First come named moves, each a turn or a mirror, each shown by rows before and after it. For each pair of rows after them, which moves, in which order, take the first row to the second? The first pair is done for you.
Rageb (before -> after):
| -195 |   91 |  234 |  -79 |  -96 |  182 |  165 |  174 |  -34 |  ->  | -120 |  -45 |  287 | -108 | -180 |  -44 |  222 |   41 |  146 |
|   73 |  -49 |  -79 |   58 | -118 |  261 |    4 |  117 | -394 |  ->  |  212 | -320 |   21 |   13 | -251 | -157 |  101 | -169 |  -61 |
|  218 | -251 |  -44 | -271 | -194 |  320 |  214 | -222 | -135 |  ->  |  179 | -203 |  -60 | -259 | -183 |  372 |  210 | -203 | -192 |
Dedo (before -> after):
|  190 | -119 |   11 | -117 |   79 |  110 |  -51 |   22 |  -82 |  ->  |  207 |  -95 |   55 |  -28 |   96 |  -86 | -142 |  -30 |   42 |
| -260 |   82 |  338 |  157 | -449 | -109 |  174 |  306 |  -41 |  ->  | -241 |   75 |  312 |  142 | -450 |  -98 |  186 |  308 |  -48 |
|   25 | -116 |  317 |  195 |   22 | -463 |  -80 |  210 |  130 |  ->  |  -19 | -147 |  223 |  -97 |  -74 |  288 |  194 |  337 | -338 |
Tesa (before -> after):
|   75 | -286 | -243 | -284 |  -53 |  260 |  300 | -421 |  -40 |  ->  |  -51 | -312 |    2 | -301 |  -84 |  420 |  368 |  -33 | -266 |
|  400 | -234 |  -25 |  -44 | -322 | -549 |  -25 | -171 |  314 |  ->  |  186 | -387 | -166 | -292 |  235 | -203 |   36 | -507 |  262 |
| -309 |  187 |    9 |  316 | -258 |   -9 |  323 | -275 |   40 |  ->  | -362 |  148 |  -10 |  247 | -122 |   80 |  352 | -353 |   37 |
| -118 |  161 | -280 |   41 | -119 |   30 |   44 | -272 |  231 |  ->  | -296 |   90 | -193 |  -74 |   99 |  272 |  113 | -171 |   68 |
Then:
Each pair is two moves apart.
|  193 |  108 | -244 |   29 |  -43 |   91 | -314 |   45 |   17 |  ->  |  206 |   -2 | -252 |  -94 | -117 |  218 | -186 |  -10 |  -41 | | Rageb then Dedo
|  -81 | -269 |  329 | -322 |  -33 |  143 |  -50 |  285 | -106 |  ->  |  225 | -178 |    5 | -131 | -317 | -287 | -170 | -152 |  261 | | Tesa then Tesa
| -230 |  -44 |   47 | -119 | -114 |   90 |  360 | -199 |   34 |  ->  | -287 |  -48 |  130 |  -69 |   21 |  -67 |  281 | -206 |  130 | | Dedo then Tesa
|  227 |  -45 | -220 |  -88 |  114 | -325 | -336 |  -75 |  298 |  ->  |  103 |  192 | -259 |  -33 |  232 |   78 | -400 |  283 |  -47 | | Rageb then Tesa
| -312 |  -62 |   70 |  110 |  148 | -431 |  135 | -314 |  353 |  ->  | -497 | -155 |  132 | -147 |  334 |  125 |  318 | -154 |  -11 | | Tesa then Dedo
| -431 |  105 |  224 |  108 |   80 |  -75 |  165 | -253 |  239 |  ->  | -423 |  154 |  349 |  169 |  -72 | -105 |  165 |  -17 |  153 | | Tesa then Tesa
|  543 | -242 | -310 | -226 | -342 |  272 |  204 |   -8 | -287 |  ->  |  344 |  263 | -384 |  171 |   39 |  256 | -234 |  401 | -410 | | Dedo then Rageb
|  -51 |  -30 |  169 |  120 | -741 | -245 |  362 | -259 |  305 |  ->  | -179 |  147 |   49 |   40 | -672 |  475 |  430 |   43 | -210 | | Dedo then Rageb
|  193 |  -68 | -269 | -232 | -147 |  155 |  -10 | -311 |  -39 |  ->  |  102 |  -65 |  -58 |  -39 |   41 | -339 | -217 | -249 |  244 | | Tesa then Dedo
|  -96 | -127 | -176 | -109 |  110 | -186 |  -66 | -176 |  362 |  ->  | -261 | -133 |  149 | -142 |   66 |   64 |    6 |  334 |   72 | | Tesa then Tesa
| -202 |  145 | -102 |  -99 | -372 |   79 |  143 |  186 |   62 |  ->  | -195 |  108 | -312 | -184 | -192 |   67 |  119 | -158 |  200 | | Tesa then Tesa
|  255 | -386 |  313 | -332 |  402 |  -89 | -200 |  234 |  -95 |  ->  |  498 | -277 |  215 | -148 |   46 | -437 | -284 |  180 |  110 | | Tesa then Tesa
|  -90 | -328 |  544 | -445 |  162 | -296 |  403 |  -55 | -234 |  ->  | -124 |   43 |  484 | -223 |   48 |   22 |  266 |  443 | -601 | | Tesa then Rageb
| -425 |  394 |  413 |  652 | -453 | -442 |  277 |  346 |  351 |  ->  | -278 |  557 | -118 |  733 | -302 | -521 |  142 | -196 |  559 | | Rageb then Tesa
|  291 |  249 | -681 | -178 | -524 |  507 |  121 | -350 | -258 |  ->  |   97 |  230 | -421 | -254 | -447 |  755 |  180 |   34 | -515 | | Tesa then Tesa
| -107 | -330 |  123 |  -67 |  197 |  -88 | -117 |  260 | -271 |  ->  |  -90 | -406 |  150 | -144 |  116 | -112 |  -42 |  194 | -244 | | Rageb then Dedo
| -141 | -172 |  264 | -106 |  111 |  -35 |   26 |   67 |  -18 |  ->  | -111 |  -18 |  237 |   11 |  -15 |   13 |  -38 |  270 | -108 | | Tesa then Rageb
|   81 | -143 |    8 | -276 |  304 |  317 |  -75 |   63 | -232 |  ->  |  210 |  -43 |  252 |   67 |  -17 | -275 | -272 |  346 |    5 | | Tesa then Dedo
|  -11 |  108 |   39 |  136 | -175 | -116 |    9 |  156 |  -48 |  ->  |   45 |   26 |   65 |   72 | -240 | -147 |   70 |   72 |   28 | | Dedo then Rageb
| -422 |  -20 |  104 |  229 |   67 | -506 |   96 |  162 |  213 |  ->  | -233 |   47 |   18 |  176 | -481 | -116 |  291 |  405 | -127 | | Dedo then Tesa
|   68 |  -20 |   39 |  -82 | -147 |   58 |   66 |   98 | -109 |  ->  |  138 |  -10 | -101 |  -96 |  -98 |  -17 |   60 | -134 |   10 | | Tesa then Tesa
|  107 |  -76 |  -52 | -157 |   57 |  315 |   14 |  265 | -253 |  ->  |  298 |   18 |    6 |   87 | -202 | -219 | -142 |  275 |   20 | | Tesa then Dedo
|  199 |  587 | -403 |  307 |   50 |  111 | -153 |  -62 |   59 |  ->  |  256 |  349 | -433 |  -24 | -157 |  493 |  201 | -176 | -125 | | Rageb then Dedo
| -199 | -137 |   73 |  240 |    1 | -225 |  221 |  216 |  140 |  ->  | -162 | -264 |   66 |   80 | -108 |  -90 |  365 |  140 |   65 | | Dedo then Rageb
|  278 | -373 |   89 | -121 |  -94 |   77 | -125 |   91 |   31 |  ->  |  310 | -375 |   13 | -167 |  -43 |   94 | -120 |  -32 |   68 | | Tesa then Tesa
|  -43 |  -64 |  349 |   57 | -291 |   36 |   96 |  420 | -168 |  ->  |  181 |  -12 |  -12 |   -7 | -510 |  175 |  190 |  107 | -185 | | Tesa then Dedo
|   32 |  -32 |  -26 |   -4 |  296 | -152 | -156 | -206 |  205 |  ->  |  -84 |  -14 |  262 |   15 |  186 |   20 | -116 |  302 |  -26 | | Tesa then Tesa
|  -88 |  165 |  165 |   82 |  216 | -202 | -240 |  326 |   82 |  ->  |   65 | -186 |  253 | -153 |  -58 | -356 |   38 |  -15 |  283 | | Dedo then Rageb
|  171 |   11 |  105 |  237 | -409 | -214 |   23 |   56 |   60 |  ->  |  202 |  199 | -227 |  297 | -270 |  -96 |  -95 | -126 |   40 | | Rageb then Tesa
| -147 | -281 |  304 | -263 | -123 |  415 |  358 |  161 | -175 |  ->  |  -37 | -412 |  407 |  -91 | -136 | -294 |  237 |  -84 |  330 | | Rageb then Dedo
| -346 |  -66 | -155 |  113 |  533 | -185 |   65 | -538 |  329 |  ->  | -504 | -322 |  317 |  -46 |  496 | -194 |  235 | -241 |  233 | | Tesa then Rageb
| -370 |  100 |   79 |  -48 |  -68 |  212 |  264 |  -37 | -129 |  ->  | -244 |  201 |  169 |  161 | -295 | -194 |  131 |   55 |   78 | | Tesa then Dedo
|   26 |  170 |  -17 |  196 |  107 |  -70 | -200 |  202 |  -34 |  ->  |    1 |  152 | -124 |  153 |  250 |  -38 | -213 |  -22 |    7 | | Tesa then Tesa
|  365 | -243 |  200 | -190 | -103 |  226 |  402 |  176 | -160 |  ->  |  515 | -161 |  150 |   22 | -275 | -230 |  267 |   78 |  136 | | Tesa then Dedo
